Each path is a new rotation, seen through one point. The rows after it are directions, each followed by how far the rotation turns it, in degrees a step (0 if it stays put).
Each turn is a multiple of 5 degrees from 10 to 175, or 0.
Each row of a path follows its step; steps can be skipped.
Rotation 1:
step 2: [ 3.74 -0.48  4.92 -1.89  1.48 -0.57 -0.28  2.73 -0.08  0.02  3.84 -2.10
 -0.35  2.37  1.31 -0.06 -2.77 -2.63  1.45  0.78 -0.61 -1.20  1.17  1.03
  0.67 -1.04 -1.01 -0.81  3.26 -3.49  0.38 -3.72 -0.47 -3.50  0.31 -3.38
 -2.20 -1.04  0.45 -3.47 -0.29  0.63  4.93 -0.05  3.07 -1.34 -3.51  0.48
  2.14 -3.99 -3.13  0.34  0.69 -0.04  1.89  0.72  3.27 -0.80 -0.50 -4.13
  1.62  1.84 -1.52]
step 10: [-2.80 -2.08 -1.77  5.37 -3.22  0.78 -1.99  0.41 -2.63 -2.12  1.80  2.74
 -1.76 -1.89  4.67 -2.88 -1.80 -1.27  0.14  1.09 -0.50  0.76  1.91 -0.30
 -0.44 -2.50  1.96  0.55 -1.48  0.10  2.97 -5.51  1.91 -3.40 -0.83 -0.62
  0.65 -0.10  2.48 -0.37  2.24  1.32  2.54  2.91  2.04  1.00 -2.32  0.83
  0.53  2.77 -2.77  3.99  2.36  2.07 -0.82  0.25  0.41  0.10 -1.05 -3.70
  1.13  0.14  2.15]
step 11: [-2.50  1.98 -0.64 -2.41 -0.45 -0.06  0.32  0.58 -0.21 -3.23 -0.58  1.36
  3.53 -0.96  4.25  0.29 -2.17  1.19 -0.27  4.88 -1.12  0.84  2.19 -2.12
 -2.71 -2.15 -3.06  2.66 -0.75 -0.57 -1.21 -1.62  2.29 -2.46 -0.28 -4.32
  3.47  3.84 -5.36  1.25  1.54  1.18 -0.08  2.71  0.50 -1.82 -1.47  3.30
  0.05  0.08  0.27 -2.86  0.89 -3.55 -2.40  2.07 -0.56 -0.88  0.10 -3.46
  2.17  2.63  0.01]
step 17: [ 0.59  0.74  1.56  0.14  2.99 -2.33  2.65  2.02  1.77  1.20  1.40 -1.99
  0.93  0.59 -0.98  0.19 -3.31  1.73 -2.07  1.94  0.73 -2.39  1.33 -3.26
 -0.12 -0.31  2.01 -0.86  2.28  2.77 -0.93 -2.67  0.01 -1.32 -1.07  0.97
  0.72  0.40 -2.05  2.08 -2.22  2.45  4.14  3.91 -5.14  0.35  1.08 -0.10
 -4.05 -4.62 -3.15 -2.95  3.36 -0.15 -0.94  0.41  1.19  3.91  2.35 -3.11
 -0.20  0.83 -2.83]
step 18: [-1.01 -2.65 -0.78  0.23  2.29  0.49 -2.84  3.55  1.64  0.77  0.28 -0.45
 -1.75  1.19  1.68  3.38 -0.60  1.87 -0.40 -2.90 -1.13 -1.53  0.14  0.78
 -0.68 -0.38  2.61 -1.85  1.37 -2.32  0.13 -0.68  2.78 -2.68 -6.70  2.37
  4.52  1.32 -0.46 -0.07 -1.46  0.28  3.28  2.23 -2.53  0.37 -3.31  1.41
  2.60  0.53  0.69  4.74  2.32  0.27  2.75 -1.86  2.64  4.12  0.34  1.93
 -1.35  2.61 -1.49]
step 23: [-2.11 -0.55  1.72 -0.73 -0.03  1.03 -1.47  3.57 -2.64 -1.14  3.45 -1.52
  1.16 -0.79 -0.19  0.60 -0.04 -2.53 -0.48 -0.44 -0.26  0.91  0.20 -0.38
  0.97  1.49  1.09 -1.69  1.59 -3.69 -0.26 -4.85  5.62 -3.12  1.48 -4.65
  0.25 -3.10 -1.66  2.79 -3.66  2.49  0.84  4.50  1.79  0.66 -2.39 -1.37
 -1.19  1.20 -3.40  2.14 -1.69  3.17 -3.52  0.04  1.19  2.36  0.07  0.57
  1.68  0.80 -2.58]
step 24: [-2.38  0.95 -0.29 -2.69  3.10  3.34 -0.11  1.52 -3.59  0.02  1.67  2.25
 -0.97 -1.32  1.32  2.49 -2.49 -2.28  0.71  1.52 -5.04  0.11  2.43 -0.60
  0.43 -1.23 -0.71  1.67 -0.70 -2.09 -2.07  3.53  2.21 -1.23 -1.65 -4.13
  3.21 -2.48 -1.46  1.18  3.40  2.24 -0.19 -2.91  0.92  0.73  1.51  3.20
 -0.34  0.78 -1.76  3.40  2.40  0.32  0.54 -3.69 -0.22 -1.37 -0.99 -1.71
  1.06  4.03 -4.17]
Speeds:
[-0.51 -0.16 -0.56 -0.35 -0.68 -0.37 -0.71 -0.63  1.15 -0.20 -0.33 -0.77
  1.18 -0.20 -0.12  0.30  0.04 -0.17 -0.42  0.19  0.29 -1.56  0.40  0.15
  0.01  1.42  0.62  0.87  0.62  0.27  0.11  0.07  0.73 -0.34  0.46  0.57
 -0.30 -0.03 -0.01  0.91 -0.24  0.61  0.09  0.21  0.26 -0.32  0.55 -0.45
 -0.19  0.29  0.12 -0.75 -0.46 -0.22 -0.86  0.07  0.02 -0.11  1.42  0.17
  0.11 -0.10 -0.77] : 130
[-0.43 -0.47 -0.82 -0.14  0.51  0.60 -0.61 -0.28  0.04  0.16 -0.24  0.11
 -0.40 -1.09  0.03  0.61  0.52  0.90  0.83 -0.07 -0.10  0.22  0.10  0.32
  0.52 -0.22  0.16  0.28 -0.10  0.89  0.11  0.57  0.19 -0.50 -0.10  0.82
  0.09 -0.98  0.23 -0.07  0.71 -0.69 -0.27 -0.63  0.06 -1.28 -0.50 -0.89
  0.59  0.46 -0.12  0.18  0.67 -0.08  0.27 -1.41 -0.07  0.07 -0.12 -0.17
 -1.62  0.43 -0.58] : 120
[ 0.96  0.36  0.33 -0.70  0.87  0.00 -0.29  0.40  0.31 -1.00  0.33 -0.45
  0.04  0.34 -0.88  0.27  0.09 -0.05 -0.20 -0.40  0.91 -0.68  0.66 -0.28
 -0.32 -0.52 -0.46 -0.08  0.96 -0.19 -0.83 -0.51 -0.30  1.13 -1.30 -0.16
  1.00 -0.08  1.10 -0.08  0.00 -0.12  0.83 -0.77  0.30 -0.73 -0.05 -0.41
 -0.29  0.21 -0.08 -0.14 -0.19  0.87  0.08 -0.06  0.45  0.89  0.25  0.14
 -0.49 -0.78 -0.38] : 20
[ 0.21 -0.07  0.50 -0.76 -0.04  1.06  0.30  0.02  0.25 -0.55 -0.41  0.02
  0.04  0.15  0.16  0.14  0.49  0.14 -0.19 -0.98 -0.66  0.65 -0.42  1.41
 -0.92 -0.62 -1.08  0.57 -0.04 -0.14 -0.54 -0.43  0.04 -0.84  0.55  0.25
  0.30 -0.34  0.49  1.01  0.20 -0.48  0.02  1.10 -0.64 -0.21 -0.14 -0.30
 -0.48  0.16  1.38  0.32 -1.04 -0.27 -1.06  0.19 -0.41  0.55  0.05  0.03
 -0.08  0.25  0.33] : 95
[-1.18  0.46  0.40  0.33 -0.16 -0.01 -0.74  0.70  0.17 -0.07 -0.30 -0.15
 -0.18 -1.06 -0.50 -0.69 -0.84  0.83 -0.17 -0.77  0.16 -0.09 -0.83  0.68
  0.00  0.52 -0.09  0.04  0.02 -0.80 -0.50  0.73 -0.76  0.05 -0.86  0.43
  1.05 -0.88 -0.40  0.21  0.64 -0.28  0.45  0.05  0.03  0.62  0.84 -0.14
  0.12  0.17 -0.08  0.56 -0.65 -0.02  1.33  0.34 -0.34 -0.94  0.65 -0.48
  0.58 -0.19 -0.12] : 120
[ 0.90 -1.20  0.18 -0.97 -0.05 -0.13  0.60  0.07  0.75  0.88  0.20 -0.42
 -0.33 -0.13  0.31 -0.11  0.27  0.86  0.11  0.06 -0.23 -0.02 -0.46 -0.01
  0.49  0.96 -0.33 -1.30 -0.72 -0.17 -0.32 -0.32  0.02 -0.59 -0.24  1.27
  0.69  0.24  0.07 -0.07 -0.07  0.62  1.41 -0.23 -0.60  0.07 -0.68  0.32
 -0.12 -1.44  0.15 -0.54  0.04 -0.24  0.14 -0.64  0.11 -0.35  0.20  0.61
  0.30 -0.58 -0.07] : 20
